In the rows, 128 means zero.
One turn sends every row of this set to another row. A few are shown first. Where does it send the rows asked after them?
mal: [108 122  93 120 128 163  69 103 124 122 136 122 142 124 123 115 127 147
 151 140  94 114 116 100 102 117 143 142  88 126 139 122 166 136 159 112
 134 149 131 150 141 154 138 118  87 123]
nas: [ 99 124  93 120 126 157  67  95 132 122 134 123 144 117 128 123 133 156
 149 134  92 114 111  93 112 118 141 143  88 135 144 127 170 127 161 113
 131 152 134 147 137 158 124 119  92 116]
zop: [139 111  91 152 118 154 113  83 122 158 147 128 125 117 131 128  98 145
 134 118  78  86 121  91 110 146 160 140 140 121 127 126 148 148 119 168
 113 144 124 129 136 139  74 124 140 106]
vovur: [125 118  93 117 139 114 116  85 126 149 135 121 127 130 163 140 120 115
 170 143 109 131  95 133 128 125 132 125  88 145 146 151 139 133 143 144
 110 150 133 161 135 158  68 130  81 124]
gesu: [129 117 101 102 132 121 117  89 112 146 135 111 125 137 168 128 136 126
 151 141 107 122  98 132 118 112 115 128  83 145 139 126 133 134 138 160
 120 160 131 180 131 148  63 130 102 118]
ketet: [141 110  90 155 119 156 112  85 121 159 147 131 124 119 126 127  93 139
 140 120  79  85 123  94 107 148 163 139 139 119 127 127 147 152 121 167
 112 141 123 126 139 139  81 123 135 106]
gido: [108 121 104 130 128 128 109 102 107 122 159 124 139 136 153 125 109 133
 130 133  91 169 113 105  84 107 138 134 183 132 144 103 141 140 139 158
 133 142 111 156 134 137 112 122 100 119]
Zize: [141 117  95 112 140 128 119  98 107 149 140 117 122 143 158 121 118 104
 167 151 110 125 104 145 105 119 124 128  85 133 137 133 129 144 139 151
 118 147 129 176 140 148  88 128  82 132]
lasob: [111 119 113 136 129 154 104  90 113 190 152  98 128 121 154  97 155 119
 141 133 108  94  98 134  59 110 127 161 136 128 154 122 156 132 120 150
  86 139 110 143 148 149 103 129 110 117]
vof: [142 110  92 152 118 158 113  86 118 158 148 129 124 122 128 124  97 142
 134 120  79  83 124  95 104 145 160 141 137 118 123 120 146 153 120 170
 115 142 123 132 138 137  81 123 140 107]
dun: [105 118 107 147 132 146 104  87 127 194 151 106 129 113 150 111 145 114
 155 132 107 101  94 132  72 119 139 158 141 131 161 141 164 129 125 139
  78 132 114 128 150 159 104 130  98 119]
lam: [104 123  95 112 123 162  69 101 122 119 135 118 143 122 128 115 139 158
 141 136  92 110 114  94 103 113 135 144  87 133 139 114 167 131 158 120
 137 156 131 156 136 150 126 119  98 116]
Rig: [100 118 113 137 127 144 103  81 127 190 149  98 132 111 159 111 162 130
 138 124 106  96  90 123  78 112 128 158 138 141 162 132 165 121 124 149
  80 144 114 134 143 157  83 131 113 109]
vabaz: [104 121 100 138 133 121 108  97 116 125 157 129 140 129 150 136 103 129
 139 133  90 175 110 102  93 113 146 132 185 136 150 118 146 136 142 150
 126 138 114 144 135 144 110 121  93 121]
genat: [100 119 105 130 127 121 108  93 116 123 155 124 141 129 158 137 114 142
 128 127  89 172 109  98  96 109 136 134 184 142 150 110 147 130 140 157
 130 147 113 150 130 142  99 122 106 115]

gesu turns into vovur
dun turns into lasob
Now these:
vof turns into zop
genat turns into vabaz
lam turns into nas

